Some points, one per row:
(-23, -27, 47, 18, 35, 17, -7, -5, -61, 19, 23, -10, -40, 26,
 34, -9, -39, -9)
(91, -40, -9, -88, 47, -18, -35, 29, 28, 39, -63, -4, -42, -39,
 0, 39, 38, 4)
(-32, 39, 11, 10, 29, 13, -24, 9, -41, 31, -72, 14, -89, 3,
 17, 8, -65, -99)
(3, -41, 41, -41, 22, 24, 3, 15, -38, 40, 7, -20, -37, 20,
 7, 11, 3, -25)
(-77, 11, 40, 62, 2, 15, 27, -31, -37, 0, 37, 5, -22, 34,
 19, -28, -65, -30)
(72, -28, -46, -4, -12, -14, 22, -13, 65, -21, 76, 4, 127, -16,
 -36, -38, 74, 127)
(43, 4, 13, -48, 62, 4, -71, 31, -40, 31, -117, 33,
 -122, -14, 37, 19, -65, -76)
(58, 39, -23, -63, 52, 2, -84, 42, 0, 47, -127, 24,
 -90, -47, 1, -1, -34, -56)
(77, 14, -69, -57, -6, -21, -3, 19, 68, -12, -51, -12, 54, -39,
 -21, 50, 71, 32)
(-20, -4, 16, -3, 53, -5, -10, -3, -20, 6, -37, -15, -59, 14,
 32, 6, -42, -39)
(-60, -16, 80, 25, 0, 27, 0, 4, -83, 45, 58, -17, -53, 26,
 17, -31, -34, -43)
(86, -48, -51, -22, 2, -33, 10, -2, 48, -30, 44, 0, 85, -11,
 -11, -19, 64, 119)
(45, 37, -30, -34, -9, -3, -28, 19, 26, 6, -88, 13, -13, -48,
 -15, 48, 13, -34)
(-38, 43, -49, 75, -62, -17, 70, -44, 55, -84, 43, 16, 102, 12,
 -11, -15, 12, 51)
(56, -50, -10, -16, 19, -9, 8, -1, 18, -2, 41, 3, 42, -1,
 3, -14, 42, 85)
(70, -2, -22, -84, 42, -4, -45, 33, 19, 11, -127, 10,
 -70, -16, 10, 62, -3, -47)
(-76, -1, 93, 20, 30, 29, -15, 11, -102, 45, -24, -6,
 -127, 28, 42, 2, -94, -127)
(62, -30, -53, -23, -17, -23, 43, -10, 88, -32, 51, -20, 127, -15,
 -32, -2, 90, 127)
(-39, 29, -16, 30, -31, 14, 5, 5, -8, 0, 6, 14, 21, 12,
 -23, -2, -1, -15)
(-39, 15, 33, 41, 4, 10, -14, -1, -52, 10, -8, 9, -46, 5,
 20, -8, -48, -57)
16 more points follow, each with its number after it:
(56, -15, 10, -68, 50, -7, -39, 22, -7, 36, -77, -17, -78, -20,
 21, 34, -5, -58) 0
(-22, -26, 34, 20, -51, 15, 42, -15, -13, 5, 120, -25, 76, 20,
 -24, -29, 41, 63) 1
(11, -42, 48, -46, 85, 4, -31, 17, -39, 43, -66, -4,
 -103, 13, 42, 0, -53, -48) 2
(-28, 6, 41, 2, 42, 9, -37, 4, -50, 10, -73, 18,
 -125, 26, 45, -7, -89, -70) 3
(-24, -1, 28, -2, 6, 1, -18, -2, -13, -1, -14, -10, -28, -13,
 8, 16, 2, -50) 4
(-44, 26, -23, 33, -89, 0, 50, -11, 36, -42, 45, 2, 66, -1,
 -42, 17, 38, -8) 5
(-72, -7, 89, 24, 49, 23, -40, 0, -93, 30, -27, 1,
 -127, 28, 49, -20, -117, -89) 6
(20, 24, -49, 3, -33, -5, 17, 3, 27, -27, -5, 18, 60, -17,
 -18, 12, 46, 21) 7
(46, 14, -66, 10, -35, -21, 12, -3, 71, -33, 21, 25, 94, -25,
 -33, -1, 60, 95) 8
(23, 14, 10, -16, 33, -3, -43, -2, -6, -2, -80, 1, -79, -10,
 33, 21, -46, -53) 9
(-62, 4, 0, 42, -65, 8, 38, -4, -18, -29, 73, -7, 47, 26,
 -13, -1, 15, 3) 10
(-32, -3, 2, 22, -66, 17, 59, -16, 7, -4, 95, -33, 88, 18,
 -31, 11, 65, 25) 11
(6, 25, -10, 23, -27, -5, -1, -7, 8, -29, 13, 20, 24, -4,
 -2, -31, -3, 19) 12
(-9, -22, -27, 39, -30, -16, 36, -25, 52, -41, 86, 0, 95, 5,
 -26, -30, 44, 99) 13
(-71, 47, -24, 72, -57, 12, 62, -29, 7, -49, 41, 3, 78, 31,
 -14, 0, -1, 5) 14
(75, -53, 53, -106, 75, 15, -64, 43, -29, 81, -58, -4,
 -98, -9, 3, 8, -10, -22) 15
Which of these numbered points is nearest to each point below, ignoring the 3 directions in which the first points spread most? Its number follows each.
(49, 32, -52, -8, 13, -25, -14, -7, 57, -35, -73, -3, 16, -34,
 11, 26, 10, 5) > 9
(12, 32, -26, -21, 49, -13, -47, 7, -2, 11, -111, 32,
 -103, -4, 32, -13, -75, -44) > 3
(-63, -18, 40, 41, -16, 7, 40, -17, -34, 1, 84, -29, 26, 21,
 4, -19, 0, -11) > 4
(-5, -23, 6, 34, -46, 9, 26, -13, -1, -18, 91, 22, 62, 13,
 -22, -29, 27, 68) > 8
(72, -60, -25, -22, 4, -9, 17, -10, 48, -3, 78, -5, 93, -9,
 -25, -13, 87, 127) > 8
(15, 2, -37, 21, -50, -19, 41, -23, 56, -58, 54, 8, 94, -2,
 -18, -33, 39, 88) > 12
(-82, 49, -6, 75, -88, 19, 54, -19, 11, -37, 86, 3, 106, 6,
 -35, -20, 37, 23) > 1
(-97, 57, 47, 64, 14, 13, -27, -5, -80, 17, -50, 23,
 -122, 21, 41, -48, -127, -112) > 12
(-8, -15, 16, 6, -9, 5, 3, 4, -18, 14, 25, 1, -7, 9,
 -2, 3, 8, -2) > 7
(-40, 14, 48, 6, 21, 24, -29, 20, -62, 41, -18, -5, -64, 22,
 8, -5, -56, -66) > 15
(25, 4, -18, 17, -2, -21, 2, -21, 34, -29, 10, 12, 43, -15,
 -4, -20, 7, 49) > 6
(12, -9, 26, -39, 3, 15, -34, 22, -27, 39, -11, -7, -49, 0,
 -5, 7, -6, -30) > 1
(-79, -22, 100, 2, 23, 44, -25, 25, -112, 61, -14, -20,
 -127, 33, 40, 25, -57, -127) > 10
(-6, 32, -9, 18, -7, -10, 22, -23, 11, -22, -27, 17, 3, -12,
 11, 0, -17, -32) > 0
(-3, 13, -37, 42, -69, -3, 47, -28, 54, -56, 78, 15, 127, -1,
 -38, -31, 58, 103) > 8
(-29, -32, 89, -38, 58, 22, -41, 15, -70, 79, -18, -24,
 -124, 2, 25, -3, -41, -91) > 4
(-12, 24, -17, 21, 11, -3, 20, -8, 14, -17, -29, 20, 2, 10,
 12, -6, -30, -4) > 2
(-45, -25, -5, 43, -70, 3, 64, -17, 23, -29, 127, -19, 118, 20,
 -41, 1, 78, 68) > 5
(9, -28, 48, -54, 40, 19, -37, 29, -53, 51, -51, -29, -86, 4,
 26, 41, -21, -73) > 14
(-32, 23, 32, 5, 22, 20, -12, 15, -52, 20, -59, -3, -67, 12,
 26, 28, -33, -92) > 14
(-27, -39, 40, 20, -19, 13, 20, -1, -23, 9, 118, -35, 65, 19,
 -19, -28, 39, 47) > 1
(-18, -23, 46, -4, 56, 8, -2, -17, -29, 17, -3, -1, -56, 11,
 35, -29, -48, -26) > 2
